One vector is turned by the same rotation once a step. Each row is the vector after some number of steps, and that number follows the row.
The counts run from 0 to 448.
[  3   1 -11  10  -7   2   2  -2  -7  -2   2   0   1 -10   5  12  -2  14
   6  10   8  -6 -11  19   0   1   6   3  12   4  -3   1  -2  14   2   7
 -11 -17  -7  17  -3  16  24  12   6   6  -8  -6  11   8 -18  -6  -6  -7
   0  -5]  328
[ -8   6   0   8   9   2  -3   5   1  10   6  21   3  11   7   1   8 -12
  -7   4   1   7   1   8   6  -1  -3   2   2  -3   5  -1   4   7  -2   1
   7   2   3  -8  -1   4  -2   0 -11  14 -13  -3  14  -1   2 -16  23 -23
 -10  -1]  240
[ -7   5  13   6   9   6   4  -1   0   9   5   2  13   1  12  -5  12   8
  -3   5  -2  14  -4   8  13  -1  -5   7   6  -4   8   2  -8  10  -4   0
  -7  -2  -6  -3  -1  17   2  11  -3   5 -15   0  14  21  -4 -13   9 -20
   2  -3]  251
[ -1   5  11  10   5 -11 -15  -1  -7   7  -4  17  11  11  -3   5   6   4
  -8   9   0  11  -6  13   4  -6  10   3  -6  -9  -4   0 -10  10  -1   8
  -2  -5  -5  15  13  10   2   9   2   2  -5   1   7  -2 -11 -21  16 -25
  -6   4]  316
[  0 -13   5   2  -7   9   1  -1  -8  -2 -13  -7   1 -11  -8 -18  16  11
  20  -2   1   0  15  10   8  -3   2 -13  -1  13  -8  -4  -1  19  -3   2
  10   8  -9  17   7  11  -4   1   9  -7 -11  -1   1  -7   3  -7  -6  10
  15   1]  423
[  6 -15 -19   4   1   1  -3  15  -7   4  16   1   0 -14   0  -3   6   8
   3   0   7 -12  -6  21   3  -9  17   4  21   7  15  -1  -8   5 -11   5
   2  -4   0  -1  -1   9 -10   2  -7  -7 -14  -2   0   3  -4  -3  -3  10
   7 -17]  334
[-16  -1  -8   2  -4   4 -12  12  -6  14   7  12   1   6   0   8   6  -8
  -1   7  -4   1  -2   7  10  -5  12  -5   8   2  -3  -6   8  10   3  20
   2   0   7  -3  -9   6   3  -5  -5  19 -17  -6  13   5  -2   4  16   3
 -15  -3]  377
[ -8   0  11   1   5  17   1   5   0   4   3  -3   1   0   4 -13  17  -8
  14 -10  -8   5  21  -8  10  -1  -3  -5  -9   6   2  -3   0   8  -7  -1
   9  20 -10  -6  -4   2   0   5  -6  -5 -24  -2   4  -2  12  -1   7   5
   9 -10]  134
[  0 -10  -9   9   6  -6 -15  -3  -3   4  -3  -2  -5   2 -15  -6  10   0
  16   1 -10   0   7  16 -15 -11  19  -3  15  -4   7  -2  -2   6   2   0
  11  -4   8  18  -2   7   7   2   5  -6 -11 -12   7 -20  -9  -8   6  -8
  -1   9]  280
[  7  -1 -17   0 -22   5  -3  19  -5  -3  10  12   3   4   4   5   8  -1
   2  -5  12 -14   5   3  15  -5  11  -5  -4  18   3 -14  10   9  -2  12
   5   5  -2  -6   0   9  -1  -4 -15   4  -9   4   2 -13  -1   0   2   1
   1 -18]  159
[ -7   4   7  23  14  12  -7   4  -6   7  -6   7   3  -2   9  -1  14 -21
  -1  -7 -20   6  15   1  -7  -3   1   3   3   2   0   2   1   8   3   5
   7   8  -1   2  -7   3  -1   6   4   5 -26  -9   9  -6  -1 -11  12  -2
  -6   3]  203
[-24   1  -9   7  -5  -6  -6  11  -8   3   4 -16   4   8   9  -4  12  -9
  13   2  -4  -4  -5   5   5  -5   6   2  11   7   5   1   5   7   4   8
  -4   4   6  10  -9  10  10   1   1  11 -19  -6  10   8  -8  11   7  -6
  -6   8]  366
[-15   4  -1  18  10  -2  -7  12   1   8  10  -5   6   7  16 -10  26 -10
   7 -14 -17  -1  10   7  -9 -14   9   1  10  -2  14   3   0   9   0  -4
   4  10   1   7  -2   4  -3   9   9   4  -6 -11   4   1  -1  -3   7  -7
  -3  -2]  431
[  9   7  16  14  -2   7  -5  -4   2   2  -4  21   3   3  14   8   6  11
  -5  -3   4   0   4   0  11  -1  -3  -3 -10   5  -4  -4   0  12   4   7
   2  -7 -15  16   9  10  14   5   3  -8  -1  -6   6  -2  -8 -18   7 -22
  -4  -2]  390
[  9  -8 -18   4 -11   4  -1   8 -10  -4  10  -2  -7 -13 -17   3   1   3
   9   0  -4 -10   6  25  -6  -6  10  -4   3   3   0  -2  -2  14  -9  -4
  12  -1  -2   2   7  -1   2  12  -1  -8 -18 -11   8  -7  -4  -8  -9  10
   6  -2]  270
[  5   6   7   8  -4  14   1  -1 -17   5   5   9   7 -14   6 -11   3  -4
  -3  -7  -6   3  18  10   4   7   2 -10   4   8  -4   6   3   4 -11  -7
  11   3 -19  -8   9  -3   2  16  -5 -13 -19   5   5   4   8  -7   7   3
   5 -11]  198
[-10   0 -21  -2  -4  -8  -6  15   1   0  18  -9  -2  17   8  -7  14  -4
   4  -4   7  -8  -1  10   8 -14  12   0   7  -4  16  -6   2  11  -5  -1
   0   7  10   5   2  12   1   2  -7  10   3  -3   9  -3  -5   5   5 -17
 -11  -5]  5
[-16   3  -1  -3   1  -6 -10  -6 -10   3   5   6   6  14  -5   1  11 -11
  -1   1  -5   6 -16  10   7 -10   4   1 -15  -4  -3  -5  -2  17  -3   5
  -1  11 -10   3  11  -3   0   3  -3  -9 -15  11   5   2  -4 -15  15  -7
 -18   9]  305
[ -3   5  -5  12  -7  -5 -10  -8  -4  -8  -3  -4   0  14   6   1  10   1
  10 -12   9  -2  -5   7   8 -10   3  -8  -4   4  -3  -4   4  10   2   1
   1  -1 -11  23  11   5  23   9   2 -11   4   1   7  -7 -12  -5   7 -21
 -11   9]  3
[ -2   8   3   6  -3  14 -13  -4  -6   5  -2  19   0  13   2  13   4 -13
  -3  -4  -7   4  -2   1   2  -4   4   1 -13  -2 -13  -3   3  13  -2  14
   1   9 -15   7   5  -6  18  10   5  -2 -10  -2   6   0   1  -8  14  -2
 -16  -4]  379
[ 13  -7 -14   4   6  14   6   6   2  10   6   8  -5  -2   0   5   8   5
   8  -5   0  -2   8  12  -3 -10   4  -2   2   3   8   0  -9  17 -15  -2
   6   9  -3  -2   2   7   0  13   7   9  -4 -11   2   1   8  -8 -10   1
   3 -35]  32
[ -7   3  -2   9  10   1   0   0  -9   3  11  -7   6  -4   4 -10  14  -9
  -2  -8 -13  -2  -7  20   0  -8   1   3   0  -4   8   1  -6  17 -13  -9
  -2   8 -13  -6  10  -6 -10  12   3 -15 -18   5   5   6  -8 -15   7   7
  -7   8]  193
[-13  -9  -4 -10  -7  -1  -5   2   4   8  17  -5   2   9   6  -5  14  11
  10  10   1   0   4   8  14  -2   8 -15  10   7   1   2  21   6   6   2
   0   4   2   5  -8  15   5   1   3  15  -6  -6  21  17   0  12   9 -10
  -1  -8]  74
[  1  -6   1  13   6  12   7   7  -3  15  10   5  10 -13  17  -9  14  -3
  -9  -3  -7  -2  -5  10  10  -4   1  -3  14  14   6   0   3   8  -7   9
  -1   6 -11  -9  -1  13 -13   1   2   0 -16  -1   2  15   1  -2   1  17
   1 -23]  261
[  1  -5 -10 -11 -13 -13  -5   3  -3   1  10  -3  17   2  -8 -11   7   9
   0   3  15   2  -8  17  11  -7  13 -11  10  14   2  -2   2  -2  -1  11
   7   1   0  10   5  13  -2   3 -10  -3   0  13   6  -4  -5   7  13 -13
  -5  -6]  9
[  3  -5  -9   2   6  16   2   1  -2  -1  15   7 -11  -6   0  -5   5  -2
  15 -11  -4  -5  13  13  -1  -1  -2  -2  -2   0   6  -2   2  11 -18 -18
  17   7  -7 -12   4  -5  -2  12  -2 -12 -17  -8  11  -4   5 -11  -4   6
   6 -10]  346
[ 11   6  -9   8  -1  -6  -8  -1 -10   6 -10  12   5  11 -12  12  -1   7
   0   6   7   2  -1  15  -2  -6  13  -5  -1  -3  -5   0  -7  12   3   9
   2  -4  -1  23  12  13  13  12  10   9   4  -3   6  -8  -7 -12   6 -23
 -11  -4]  317
[  3 -10 -15  -6  -6  -2   1  19   0   5   7   7  -3   1 -13   5   9   0
   6   9   7  -5  -2  13   8 -14   8  10  -6   3   4 -11 -14  17  -6   8
  -4   7  -3  -5  -4  14  -3  -4 -12   8 -23   0   1  -6  -5  -7   2   5
   5 -16]  95
[  5  -1  -5  15  -7  10  -6  -7 -17  -2 -17  -2   4 -14  -7  -7   0  -4
  11   1   6  -2   9  14  -5   5   3  -9  15  16 -13   8   9   2   3   7
  14  -7   4  11  -6  -4  12   6   4   2 -18  -7  12 -13  -4  -1  11   0
  -6   6]  126
[  0  -4  -5   3  12  11   4   5  -7   9  17   5   2 -15   4 -11  10  -2
  -3  -2   4  -2  -3  15  11  -2   3   1  10   4  14   1  -6   4 -18  -3
   8   7  -4 -13  -1  -6 -13   3 -15 -11 -17  10   6   4   2 -10   6   1
   0 -12]  410
[ -9 -17   0  -5  -6   0   1   6  -5   6  -1  -8  -3  -8  -4 -20  17  15
  15   8  -2   2  14  15  13  -1  11 -17  13   9   0  -3   1  13   1  -1
  11   5   2  10  -2  15 -16  -2   2   5 -16 -10  16   4   2  -1  -4   7
  16   0]  424
[-18  11 -11   5   0  -3  -7  10  -5   4  21 -13   4  12   8   2  10 -11
   7  -7  -5  -5  -2   8  -1  -6   8   2  13  -5   7   4   8   4  -3  -3
  -5   3   3  -2   0  -3  18  13  -5   3 -17  -5  12  14  -7  11  12 -15
 -10   4]  367
[ -7  -2 -19  22  -3   2   6   4  -7  -3  -3 -10  -3  -9  12   0  10  -3
  11  -5   4 -13 -10  21  -3  -2  -2   1  10  11   6  -7   2  22   3   2
   0  -6   1   8  -6   8   3  -1   6   4  -7  -9   8  -3 -14  -9 -10   5
  -2   5]  116
[  4   4   3   6   5  17  12 -13  -6   6   7   2   6 -12  17  -8   3   1
  -1  -8   5   4  -5  12   6   0  -5  -8  12  11   1  10  14   4 -11  -4
   5   1 -10  -6  -2   2   4  12   6   2 -10  -2  16  24   1  -7   2  -3
  -4 -16]  187
[ -4  -2   1  18   4   8  -4  -1  -8   2  -4  -2   3  -8   1  -2  16  -6
  -2  -7  -9  -6  -9  13  -6  -8   1   6 -11   1  -1  -8  -7  19  -4   5
  -2   5 -16   3   3  -3   0   6  11 -18 -21  -1   0  -4 -10 -21  -5  15
  -3  10]  268
[ 14  -8  -3 -13  -1   0   4  -6  -3   0  -1   1   6  -5 -14  -6   1  20
  11  13  17  12   0  15  14  -5   3  -9   5   5  -3   0  -8  11  -8   1
  -3  -2  -6  11   2  18   7  11  -2   2  -9   5   8   6  -1  -6   0 -16
   8 -15]  248
[ -5  -1 -18  12   3  11   0   5 -12   9  14   6   0  -6   6  12   3  -5
  -3  -1 -12  -5  -3  21  -8  -2   7   4  10   0   6   5   6   8  -4  -2
   3  -3  -6 -10  -3  -3   5  12   5   5 -22 -13  15  16  -7  -9   1   5
 -11  -4]  266
